rotation ticks, each row followed by its count of ticks:
The counts run from 0 to 248.
  6   2 -12  21  -9   7  20   4   7 -13 -15   8 -12 -19   1  12  35  14  26  -6  27 -19   4  -2 -15  -2  -2   8   2   3  10  -2   2   8 -13  -8 -20  14   0  -9 -11   0   5 -19  -3  17  -1   7  -5  -4 -10   6  14   5  16  -1 -> 101
 13  -4  11  12  -8  16  27   3   3   4 -23   8  -6 -19   8  14  22  17  13  -1  36   2 -15   2   0  -3   7  -8  -1   8 -12   9   6  10 -15 -16   8  -4  15 -18   1  15   0 -18  -6   6  -1 -12   3  -1 -20 -13   8  -3  12   0 -> 218
 21  -1   4  -5 -16   2  16  -3  32   2 -18  24  -5   9   3   4  16  10  18  -5  10   6   3 -11 -12  -4   3   1  -2  14 -18  15   1   1 -26 -12 -18  18  11 -16 -20   7  21   2  -8   5   2   4   6  -4   1   2   5   5  10   8 -> 27
  7   2   6  12 -17  19  24   8   7  -5 -18   3 -14 -29  -5  14  18   9  18  -4  33  -3   0 -16 -19  -4   6  -2   5   3  -4   8   0   1  -6  -5  -5  -1   7 -19  -4  22 -11 -24 -10  11   6  -4  -4  -7 -11 -12  -1  -2  22   1 -> 220
 21  -1  18  12 -16  23  16   8   3   5 -18   0 -11 -21  15  21  18  14  19   8  33   1  -8  -9  -4  -3   4  -5  -4   2 -13   6  13  16   4  -6  11  13   8 -16  -2  21   3 -17  -3  16   2  -8  11   4 -12  -6   4  -2   3   8 -> 214
 23  -8  12   3  -9  12  24   1   4 -10  -7  13 -12 -21   9  21  20  15   5   4  33   0   3 -11 -21 -11 -15  -9   6  -1 -10   3   4  14  -7  -7   8  -1  -2 -23 -13  23   2 -26   2   6   4  -5  -1  14 -13  -8  -5  -9  10  -1 -> 176
 19  -2  14   8 -10  18  18   1  21  10 -29  14  -5  -5  12  17  20   8  16   6  12   9 -15  -7 -12 -10   1  -1  -6  -4 -22  22   0  11  -5 -18  -3   4  11 -21 -19  14   1 -10 -12  -7  16  -3   5  10  -5 -10  -3  -8   7  -1 -> 169
 11 -10 -10   2 -22   6  21   7   4 -17  -8  20 -16 -11   0  12  28   7  20 -15  30 -11  -2  -1  -6  -5   3   2   5   8  -5 -15   6   2 -24  -7 -12   1   9 -13  -7   0   0 -27  -4   7 -15   8  -9  -4 -12   2  19   5  12   4 -> 140
 13   6  11  18  -6  10  11   1  26   0  -4  -1  -4 -24  13   6  33  17  31  10  25  -7  -6  -6 -12 -11  -3   5   0   4  -4   6  12   6   0  -3  -2  11  16  -4  -6  15  12 -14   0  25   4   0   1  -4 -12  -5  -3  12  10   8 -> 160
  6  10  -1  14   0  10  20   0  19  -2 -33  14  -7  -5  -1   4  28  25  23  -2  17 -10   6  -1 -17   1   5  -2   1   8   8  17  -5  11 -19  -6 -29  13   9 -14  -7   2  10  -6 -11  12  -3   4   7   2 -11  -1   3  -3  18  -5 -> 104
 23  -5  16  -3 -16  15  15  -5  30  11 -11  16  -2   4  13  12  26  17  22   8  14   8  -7 -14   2 -19  -7   0  -2   3 -22  15   1  17 -23  -4  -3   6   9 -17 -21   8  12   0  -9  -2  -2  -4  -3   4   0  -1  -1   9  -5  12 -> 71
 18  -4   0  -4 -23  10  14   2   3 -17 -14  22 -16 -18   0  14  15  13  12 -10  31  -5   9 -11 -22  -6  -2  -8   8   2  -6 -11  10   9 -10   8 -12   6   6 -18  -3  15   2 -28   2   9  -9   6   1   5 -10  -9   3 -10  11   6 -> 138
  0   3   3   3  -9  15  21  -1  18  -5 -23  14  -4 -18  -3   0  30  29  21   1  23  -4   3 -14 -14 -14 -11  -4   1   1   9  10   5  11 -20   4 -19   1   8 -15  -4   8   2  -7  -7  14  -9  -3  -6  -1 -10 -12  -9  -2  12   2 -> 61
 11  -1  -6  -4 -15  11  26   3  19  -8  -3  14  -5 -17  -2  10  24  21  20   3  27  -5  14 -18 -15  -7 -20   2   4   1  -5   1   4  17 -25   9 -18   5  -7 -15 -11   5   8 -15  -5  11 -10   2 -13   6 -12  -2  -5   2   6  10 -> 236
 13 -13   2   3 -14   6  17  -5  10 -19 -18  25 -13   4   2  11  28   6  12 -16  19  -7  -5  -8 -21 -20  -3  -3  10   6  -5   2  -6   1 -30 -14 -12  -6   9 -18 -21  -1  -2 -21  -3 -10  -3   2  -1   3   1   1   8  -1  14  -9 -> 184
 14  -2  17   2 -10  10  27  -4  17   1  -4   7  -6 -14  11  11  22  16  15   4  32   2   0 -19 -13 -12  -2  -5   0  16 -11  20   7   5 -20 -10  11   5   4  -9 -10  25  15  -8  -3  12   3 -11   4 -10  -8  -7  -3  10  15   9 -> 121
  4  -3  -6   6  -8  12  26   8   6  -3 -22  12  -3 -17   4   5  41  26  21   1  24  -5  -8   1   2  -9  -9   1  -5   1   2   1   4  13 -27  -8  -9   3   6 -13 -10  -7   4 -15  -9   8 -12  -4 -15  -3 -13  -4   8   8   5   1 -> 59
 11   3  11  10 -12  19   9   3  16   0 -27  -1  -9 -12  13  10  28  18  31   8  12  -6   3 -21 -20 -19  -6  -4  -3 -13   2  15   2  18  -1  -5 -13  20  -2 -13 -27   7  12   1  -4  14   5   0   3   6   3   0  -6   3   4   3 -> 111
  7  -2   3  17 -16  25  10   6  -4  -6 -28   4 -19 -14   6  21  29   7  25  -1  23 -14  -8  -8  -8 -20   3  -6   1 -11   1  -5   0  24  -5  -4  -8   4   2 -19 -15  -4 -10 -17  -6   5  -7   4  -1   7  -1   2  17  -4   3  -1 -> 52
 10   2   0  13 -21  10   8  -2  14 -12  -9  14 -19  -2  -3  15  24   5  26  -9  29 -22   6  -9 -19 -14   6   6   9  12  -1 -11  -1  11 -21   7 -23   5  10  -7  -6   5  -4 -16  -4   9 -12  13  -1  -4  -3   5  14   9  11  10 -> 144
 14  -6   6  -1 -21   8  29   6  19   0 -13  13  -9  -9   6   9  20   2  18  -9  22   9  -8 -19 -11 -10   7   0  -2  10 -21  15  -2  -6 -23 -22   4   2   9 -16 -22  14   2 -12  -8   1   9 -10  -3 -20   0  -1   8  10  19   4 -> 124
 25   1  -5  12 -13  13  18   4   8  -1 -24  20 -13  -2   6  24   9  12  12  -1  23  -4   5   1  -5  15   4   1   1   0 -14  -1  -2  23 -12  -6 -17  12  -2 -24  -8   6   4 -20 -11   1  -1   8   7  19 -16   4  19 -11   3   7 -> 93
 13  -7   6  -1 -24  12  21   3  16  -7 -14   6  -9 -20   4   4  21   1  20  -6  22   7  -5 -22 -21 -18   6  -3   0   8 -14  12   7 -15 -12 -17   2   7  11 -16 -23  17   4 -13  -1   7  12  -9   1 -17   1  -7  -4   6  17  -2 -> 123
 27  -5   5 -10 -19   9  21   2  22   2 -10  20  -2 -13   7   9  11  15  10   8  22  18   2 -13 -10   4  -9  -1  -4   5 -27  10  12   9 -11  -2  -5  13   5 -18 -11  19  17 -17  -7   9   5  -1  -5   5 -14 -10  -6  -2   7  14 -> 77
 29  -4  12  -4 -25  13   9   4  17   0 -24  15 -15  -5  15  14   6  10  17   3  18  11   6 -15 -14   2   3  -6   1   0 -20   5  13  11   4  -6  -5  26   5 -20 -15  17  15 -11  -4  16   6   3  15   6  -5  -4   0  -8   7  11 -> 34
 14  -6  11   1  -6  13  17   4  16   8 -29  11  -1  -7  22   6  35  26  20  10  12   7 -12  -5   1 -13  -9  -5  -7  -9  -8  15  11  15 -12 -16   3  13   7 -14 -18   0  20   0  -3  11   1  -9   4   2  -4  -2  -1   3   0   0 -> 114
 15 -12  -1   6 -18  14  26   6   1 -14 -11  14 -13 -26   1  17  18   9   9  -3  27   0   3 -16 -23  -5 -13  -1   3 -10 -11  -1   3   1  -6 -10   3   3  -5 -22 -21  20  -1 -30   1   5  12  -2  -5   3  -7  -6  -3  -8  14  -1 -> 177
 17  -4  -4  -4 -22   4  10  -3  32  -7 -10  18  -3  -8   2   0  32   4  30  -4   7  -1   6 -16 -24 -12  -3   9   4   4  -8   3   5  -5 -20  -1 -23  12  12  -9 -26   3  12 -12  -6   8   0  10  -9  -8   3   2  -3  12  12   9 -> 243
 15  -1   9  -1  -7  14  19   1  18   8 -29   9  -1 -10  15   5  25  29  17  13  17   9  -2 -14 -10  -9 -13  -6  -8  -3  -5  18  10  14  -8  -9  -3  19   5 -19 -13  10  19   0  -2  12   3  -7   4   3  -8  -9 -10  -3   5   4 -> 115
 18  -3   3   6 -20  20  13  10   7  14 -35  10  -8 -14  11  13  19  10  20   0  13  13 -10  -7   2   3  13  -4 -12  -8 -17   9   8  11   0 -16  -3  17  13 -21 -14   4   8 -10  -8   9   8  -4   5   3  -8  -8   9  -6   6   7 -> 212
 24  -7   5  -3 -12  11  13  -7  14  -7 -22  29 -10  11  13  18  25  23  13  -2  18  -9   2  -5  -9 -13 -10  -6   2   3  -6   0   0  25 -26   0 -14  15   0 -17 -13  -3  16  -4  -1   3 -15   4   7  12  -4   7  13   0  -3   6 -> 191
 16 -14  -3  -7 -16   3  14  -3  18 -15  -9  20  -3 -15   3  -2  41  17  21  -6  19  -1   2  -7 -14 -21 -15   0   5  -4  -2  -9  10  -2 -24  -2 -12   2  11 -11 -20  -4  12 -17   0  10 -10   1 -12  -4  -5  -4  -3   7   4  -2 -> 238
 13  -3   6  20 -13  15  19   6  19   3  -8  -1  -7 -10  13  16  30  -4  27   2  18   0 -16  -8  -9 -12   4   8  -5   1 -20  12  -1   5 -10 -20   2   4   9 -16 -28  10  -2 -14 -12   2  16  -2  -4  -6   2   6   8  12   9   2 -> 167
